In the data rows, the value 128 means zero.
Each row of this table is followed by its label. One hidden rule gives the labels. It looks at one to three of the table's principal directions, none of them among the few with the most spread.
[133  80 113 114 105 152 129 143 143 121 153 207 144 197 157 148 152 132
 123 115 109 101  81 151 147 145 127 133 102  94 112 175] Qa
[137  99 145 145 154 130 158 167 100 125 147 142 104 139 125 139 160  97
 108  71 149  94 104  76 141  72 159 120 121 155 125 154] Qa
[118 136 139 140 119 136 116 147 164 133 144 118 122 124  93 125 124 102
 109 134 125 122 136 116 110 125  92 119 128 142 151 141] Jd
[ 71 138 110 141 141 114  62  87 169 150 135 112 164 162 134 135 147 154
 133 160  80 176 141 172  91 169 162 118 157 110 139 159] Tn
[141 131 125 153 142 146 193 128  84  92 103  99 130 116 135 124 133 138
  97 123 136 116 123 118 134 141 124 132 118 144 158 134] Qa
[123 124 106 135 162  98 116  55 102 135 107 124 155 153 172 102 127 174
 113 150 114 167 152 151 137 159 167 124 134  86  83 141] Qa
[112 172 131 180 122 133 170 143 100 108  76  75 101 101  97  98 117 104
  69 161 109 139 163  62  52 118 107 109  75 207 165 137] Tn
[106 100  96 105 130 115  93  56 151 142 108 144 170 184 177 104 111 161
 124 198  65 164 113 222 113 195 152 113 117  68 104 152] Tn
[135  69 110 141  71 152 121 230 147 151 179 184  97 184  60 235 170 103
 115  32 206  39 128  55 182  62 164  74  87 107  46 188] Jd
[119 108 108  90 124 119  61  97 185 155 145 177 168 154 157 141 113 133
 180 151 113 146 114 215 132 162 136 143 140  67  99 123] Jd
[131 131 131 131 162 120 161  96  91 110 121 114 133 127 158 105 138 152
 121 131 114 141 107 136 136 145 148 141 138 135 156 136] Tn
[ 99 159 153 122 144  51  58  81 113 157 120  26 120 117 137 112 126 165
  90 176  92 216 214 123 110 127 172  88 191 119 103 107] Tn
[ 66  84 129 126  96 129  13 181 232 153 179 160 153 210 139 176 175  89
 130 128  97 153 119 169  72 115 160 105 175  98 117 179] Tn
[ 93 133 124 117 114 130  67 100 171 152 139 147 151 149 112 112 114 124
 114 175  72 151 142 152 105 149  85 121 127 128 119 130] Tn
[148 135 125 149 130 147 177  94  74 109  88 121 129 127 151 102 122 150
  95 151 113 142 128 116 134 154 113 136  95 149 132 118] Jd
[121 121 121 127 109 138 100 139 153 130 140 155 144 160 135 144 138 133
 131 124 110 131 134 135 128 138 115 134 127 105 119 140] Jd
[118 136 136 129 163 117 126  90  95 132 104  62 148 113 138 123 125 155
 119 137  90 156 158 149 150 140 145 123 165 114 137  95] Qa
[163  43  82 119 149 130 180 102  92 121 136 215 143 195 160 137 130 142
  94  90 186  64  87 142 199 124 171 104  73  60  25 195] Tn
[133 144 112 136  67 112 110 132 171 174  90  93  86 120  63 112  70 108
 112 183 138 121 179 109  90 136 111  61  55 114  81 129] Tn
[108 152 160 136 144 146  99 154 129 108 156  94 155 103 109 159 145 112
 114 101 119 151 157 111 136 105  83 158 185 171 172  92] Qa
[121 106  94 102 113 120  81  64 161 159 121 129 155 172 156 122 102 172
 176 161 134 167 103 204 144 180 179 109 128  64  84 126] Jd
[115 193 140 145  81 125 133 204 135 129 115  72  79  49  25 160 107  90
 115 127 159  99 200  43  84  79  84 103 106 200 146  99] Tn
[114 133 111 120 111 101  70  65 153 192 116 123 129 170 109 116  97 157
 133 172  78 162 150 138 129 163 150  86  71  98  81 140] Jd
[118 160 124 104  84 134 100 138 157 136 164 163 130 146  95 155 134 165
 157 127  86 120 128 116 149 159  85 145 112 119 155 140] Jd
[ 94 163 137 116 110 103  70 147 143 141 166 119 136 139  97 187 156 156
 129 118  81 146 171 107 133 133 128 129 144 133 147 143] Tn
[156 130 124 108 147  92 118  49 120 162  99 129 122 130 159  56  79 149
 143 170 110 160 135 147 139 149 133 122  99  89  83 105] Jd
[115 142 114 139 141 107 121  92 136 154  82 107 118 116 130  83  99 119
 137 170 104 146 139 139  77 137 154 108  97 129 116 123] Jd
[100 136 103 123  90 127  93 112 177 162 119 127 123 158 116 130 125 155
 169 166  86 138 113 165 100 178 156 104 108  97 138 150] Jd
[ 95 180 157 136 154 138 104 125 129 130 125  28 149  76  72 137 111 129
 131 122  84 154 176 115 136 121  86 136 175 165 192  67] Jd
[137 155 129 129  75 132 157 173 124 117 100 139  77 102 111 107 111 100
 136 154 146 116 118  81  66 106 114 122  76 187 139 119] Tn
[168 121 118  86 155 148 182  82 123  91 118 143 152  70 152  73  69 127
 166 151 184 107  79 206 163 155  75 171 154 107 140  75] Tn
[139 162 161 142 150 107 128 118  90 126 110  27 118  52 101 126 108 124
  91 136 164 160 208 102 144 102 108 116 182 155 121  64] Qa
[142 160 145 118 106 159 185 199 103 129 127  94  84  40  33 173 116 103
 164  84 150  47 129  79 162  85  95 126 114 183 176  76] Tn
[136 125 149 124 171 136 138 157 136 100 174 157 148  98 129 141 149  99
 132  77 153  99 119 128 154  99  87 176 182 133 161 125] Qa
[152 146 107 148 134 150 213 155 111 115  96 131 101  65  92 131 116 112
 163 106 176  57 109 116 123 126 129 138  89 144 158 125] Jd
[ 83 129 127 110  65 112  30 120 224 180 165 118 119 178  90 139 124 135
 131 192  87 168 128 165  89 169 130  77 130 109 130 166] Tn
[146 180 131 152 111 134 206 155  81  96  75  87  84  62  92 100  98 109
 107 146 152 111 147  61  82 109  97 126  73 205 164 105] Qa
[127  91  82 132 132 173 174 114 162 109 133 196 159 187 150 122 138 147
 164 115 117  78  39 189 140 189 137 146  92  73 161 193] Jd
[160 134 152 127 146 136 184 177  88  81 158 148 120  93 114 145 145 112
  94  72 163  78 142  73 172  87  70 162 146 150 147 126] Qa
[122 178 172 118 141  89 104 119 116 121 127  63 102  74 155  87 132 134
 147 160 119 199 142 119  85 117 139 149 200 176 181  78] Qa
[151 114 133 153 162 129 202 137  60 112  89 127 101 119 167 107 149 117
 123 101 132 110  97  94 118 101 182 133 100 158 138 132] Jd
[107 135 106 127 183 130 137  61 105 122  91 103 176 135 152  95 101 152
 144 139  79 151 116 167 129 154 146 142 118 119 143 109] Qa
[133 126 104 127 122 129 154  98  97 129 113 151 133 162 145 134 139 178
 132 131  89 120 114 131 152 168 153 128  86 104 125 155] Qa
[154  84 128 107 190 135 154 106  97  87 148 181 174 144 209 111 146 137
 140  83 149 120  86 170 182 120 131 184 182  85 116 120] Jd
[134 126 146 124 126 157 141 188 152 101 173 154 128  97  99 153 143  88
 132  87 169  84 111 117 142  98  72 158 164 150 164 125] Qa
[ 82 116 126 148 116 140  58 139 159 133 157 157 161 185 143 164 177 129
 102 127  92 162 143 130 103 132 132 130 159 130 118 161] Qa
[148 117 116 122 148 124 156 101 131 131 100 128 125  95 155  97 107 121
 160 151 157 119 105 184 120 149 147 134 136 102 125 112] Jd
[141 140 122 108 160 109 143  95  88 101 124 164 142 128 203 100 142 167
 177 114 130 155  95 139 133 135 164 182 151 123 134 114] Qa
[180 126 100 112 151 114 191  60  89 121  81 152 136 100 163  90  76 146
 133 167 150 115 120 177 150 175 122 142  68  93  99 118] Jd
[139 171 131 116 124 136 137 132 120 123 111  88 128  52 100 136 101 138
 178 123 155 123 156 133 147 127 100 153 160 135 147  55] Jd
[132 133 132 162 124 158 171 158 111 109 107 129 113 131 104 105 120  93
  91 112 131 106 125  62 103  95  94 124  76 180 139 135] Tn
[106 111 117 136 154 111  86 106 155 127 134 152 168 173 186 127 156 137
 123 140  92 163 133 177 102 155 156 143 159  81 124 163] Jd
[134  81  98  92 137 106  98  93 140 154 146 225 142 194 172 113 124 140
 157 118 124 117  87 151 148 124 170 128  91  74  50 163] Tn
[144 102 127 161 147 144 192 138  62  74 119 159 137 176 210 134 193 156
  91  98 119 133  93 112 133 140 168 157 132 132 150 174] Jd
[ 82 105  97  98  92 111  19  80 206 182 146 170 161 229 148 132 121 158
 160 176  60 180 106 191 102 178 169  98 100  72  87 168] Qa
[123 193 180 155 145 149 151 171  87  89 133  24 124  36  87 160 149 127
 114  96 138 146 181  79 144 103  76 162 213 202 219  57] Jd
[107  42  69 106 125 125  76  90 207 163 154 214 171 228 163 143 128 130
 146 145 141 110  70 235 131 171 191  93 106  24  51 210] Tn
[103 115 116 157 130 112  87 104 173 185 124 129 119 177 109 122 130 114
 114 151  87 141 129 130  90 146 168  81  75 114 112 184] Jd
[129 118 143 108 145 158 113 160 159 105 185 140 167 107 114 170 142 118
 154  74 159 100 120 160 186 117  77 171 208 104 156 103] Jd
[122 165 155 122  95 129 120 173 159 133 125  96  87  72  76 108  98  75
 135 156 137 128 136  97  71  96  82 120 121 196 167  93] Qa
[ 97 160 182 133  74 159  96 255 148 129 190  94  87  79  36 240 194  87
 144  57 128  89 153  50 130  55 102 131 192 210 201  99] Tn
[148 106 136 115 184 123 154 120  92 110 139 117 148 108 154 130 136 140
 142  74 155 107 127 141 194 104 143 151 187  89 116 102] Jd
[118 141 122 109 125 128  88  82 137 140 128 138 160 151 142 117 109 156
 147 150  85 167 130 152 137 158 112 144 118 116 124 109] Jd
[ 81 172 140 113  33 106  25 191 206 161 181 117 100 156  71 198 160 146
 148 148  95 162 165 100  85 139 129 101 143 141 153 157] Jd
[147 118 120 120 156 101 148 105 111 125  98 150 131 110 179 105 121 117
 131 156 123 130 127 170 105 140 152 140 119 107 115 129] Jd
[156 139 120 145 147 143 197  97 115 109  99 138 110  96 131  59  91 109
 127 151 168 116  84 123 103 141 104 141  81 163 152 130] Qa
[ 82 126 145 119  88 167  27 124 235 208 104  92 116 104  61  70  63  48
 172 196  88 152 125 162  61 104  73  87 137 158 116  42] Jd
[176 108 136  96 124 126 159 102  81 109 125 144 125 120 172 111 116 156
 128 133 160 132 114 145 184 135 119 144 143 107  94  94] Qa
[112 135 138 121 117 151  74 127 161 131 172 139 167 151 122 172 148 146
 142 113 103 151 132 151 160 153  92 155 164 117 153 121] Tn
[ 90 120 121 136 122 140 112 150 145 134 132 110 133 155 139 170 170 138
 173 116 102 139  80 160 100 143 207 122 146 137 179 150] Qa
[112  90 105 122 127 116  66  88 178 189 153 172 143 202 127 139 131 140
 147 129 100 133 108 160 146 152 170  96  94  70  77 175] Jd
[116 106 112 110 138 102  82 116 170 130 147 197 145 175 195 106 142 121
 165 135 133 158  87 167  85 131 173 149 138  99 106 162] Jd
[137 103 106 131 122 129 161 155 110 113 124 166 120 138 137 152 145 125
 121 106 160  87 118 120 131 114 158 121 108 115  98 159] Tn
Which label does each new row get?
[137 150 126 144 124 116 181 116 102 137  84  57  81  85  84  92  91 126
 113 156 150 116 136  98 109 125 144  83  91 158 137 120] >> Tn
[144 126 130 147 133 109 161 139  87 117 107 147 108 134 174 134 163 133
 107 132 113 131 131 114 102 133 168 134 107 136 133 158] >> Jd
[122 121  85  84 106 104 115  54 129 152  96 149 138 153 164 105  99 187
 171 198  91 148 101 209 125 197 176 111  98  74  94 132] >> Tn
[188 125 104 163 155 148 255 142  67  87  73 156  83  73 138  80 112 104
 133 104 207  48  79  94 117 117 139 143  57 151 143 146] >> Jd
[128 144 195 134 152 120 125 214 100  53 222  96 145 105 128 209 205 119
  52  51 162 139 174  73 171  77  76 175 250 173 197 141] >> Qa
[125  89  96 114 138 125 127  84 120 127 118 155 159 161 171 134 128 152
 129 149 136 134 102 195 141 162 173 119 126  85  87 149] >> Tn
[132 127 141 121 118 155 117 178 147 113 186 166 143 116  94 187 153 114
 129  76 156  90 134 113 174 109  73 158 160 133 142 129] >> Qa
[101 148 127 130 107 105  56 124 196 182 141 102 122 133  86 145 120 126
 151 151 103 148 163 142 105 146 137  99 129 103 127 138] >> Jd
[158 129 107 139 182 134 240  69  53  86  61 133 122  91 186  43 103 136
 133 154 145 119  67 148 106 149 153 154  90 157 152 120] >> Tn
[105 138 150 115 116 160  96 206 196 113 186 128 142  93  78 181 145  83
 162  89 151  95 120 144 128 103  74 157 197 143 190 111] >> Jd
[147 140 138 112 154 107 113  96 113 109 144 141 147 117 145  89 102 136
 106 121 159 153 164 104 156 106  77 155 155 119  86 102] >> Qa
[131 106 117 130 154 104 114 104 145 149 104 171 134 140 181  98 127 100
 138 158 107 138 118 172  81 136 163 132 108 102 104 147] >> Jd
[159 110 146 136 169 137 184 155  71  95 123 129 123  85 162 135 154 112
 126  80 171 100 121 117 158  88 139 160 173 138 132 100] >> Jd
[113 183 150 119 118 114 103 141 141 132 139 109 117  92  98 126 123 126
 142 142  91 145 154 100 102 125  90 146 136 167 176 105] >> Qa
[158 180 113 116 118 138 178 102  87 123 118 139 124  86  83 135  95 171
 155 118 127  97 139  95 181 156  78 155  68 142 144 103] >> Qa
[154 138 138 159 144 127 169 159  96 102 112 117 113  98 138 123 138 111
 108  96 171 116 157  80 124  96 121 143 136 140 125 120] >> Jd
[101 187 175 135 136 101  83 153 131 125 140  49 122  79  96 135 132 111
 103 136  96 176 199  84  95  97  92 135 182 183 177  88] >> Jd
[110 178 139 116  84 122  85 154 156 134 162 124 122 127  88 164 139 154
 149 126  98 144 153  96 127 141  94 141 133 145 165 127] >> Jd
[140 110 108 108  83  99 112 100 147 164 131 138  99 158 113 124 104 151
 115 173 149 129 129 144 135 156 155  73  83  91  68 163] >> Tn
[136 104 122 111 127  99 128  89 116 149 125 120 108 148 144 103 120 153
 119 154 136 138 114 145 144 139 172  92 125 100  88 144] >> Tn
[135 137 141 125 160 139 153 118  93  93 147 133 161 127 141 140 141 146
 106 102 103 128 128 123 170 137  90 168 143 139 167 125] >> Qa
[112 157 116 126 126 110 123  56 101 142  85  76 132 140 142  93 104 184
 130 186  73 184 134 145 114 179 158 110 102 132 137 116] >> Tn
[156 135 148 103 103 116 111 127 124 151 137 126  97 106 121 117 111 133
 154 130 154 138 133 109 156 111 118 126 136 130 100  85] >> Jd
[118 124 144 143 131 150 125 172 151 112 149 110 130 127 112 136 145 104
 124  92 142 116 127 108 127 101 106 135 169 135 156 126] >> Jd
[113  92 114 115 125 102  72 129 159 142 148 165 144 177 165 145 150 129
 129 127 132 143 134 158 119 122 172 116 153  77  72 160] >> Qa
[127 119 140 119  75 110 103 163 152 138 151 117  91 150 108 144 134 121
 100 146 150 137 136 105 110 116 136  86 124 135 110 156] >> Qa
[101 170 139 135  83 130 103 157 125 127 114  65 113 112  93 155 133 145
 123 144 105 157 173  93 103 125 122 111 142 164 151 100] >> Qa
[140 163 155 142 151 128 183 143  55  93 104  53 112  60 114 127 129 134
  99 111 142 130 165  80 143  98 113 138 160 182 162  79] >> Tn
[ 91 101 120 126  83 117  24 120 218 203 173 156 125 218  93 152 140 130
 129 146  83 148 126 137 119 149 150  73 100  88  89 188] >> Jd
[124 111 127 127  65 107  94 137 169 160 121 130  76 167 122  93 113 108
 106 185 143 152 120 111  68 122 152  66  90 135  83 159] >> Qa
[130 143 169 134  65 133 124 255 121 117 173 134  59  99  65 198 174  78
 110  63 183  87 153   4 115  28 114 116 137 212 131 125] >> Tn
[124  91 122 137 116 125 141 152 109 142 121 145  99 172 150 149 163 122
 135 110 127 119  80 114 110 110 218  98  94 141 115 167] >> Qa
[128 128 147 103 128 154 131 156 150 102 160 119 141  84 106 140 122 106
 139 120 154 106 114 159 149 119  71 152 191 140 167  93] >> Tn
[122 159 172 143 121 144 120 209 159 119 175 102 114  81  41 169 132  65
  87  92 137  93 172  66 125  77  37 134 141 187 182 122] >> Jd
[114 134 102 116 137 107  90  31 119 157 106 116 168 178 142 107  94 189
 113 177  62 180 153 162 150 188 136 111  88  85  90 133] >> Qa
[ 97 111 137 110 103 169  78 177 211 129 185 151 147 127  86 161 136  85
 153 117 146 105  97 167 124 117  78 136 183 133 159 124] >> Tn
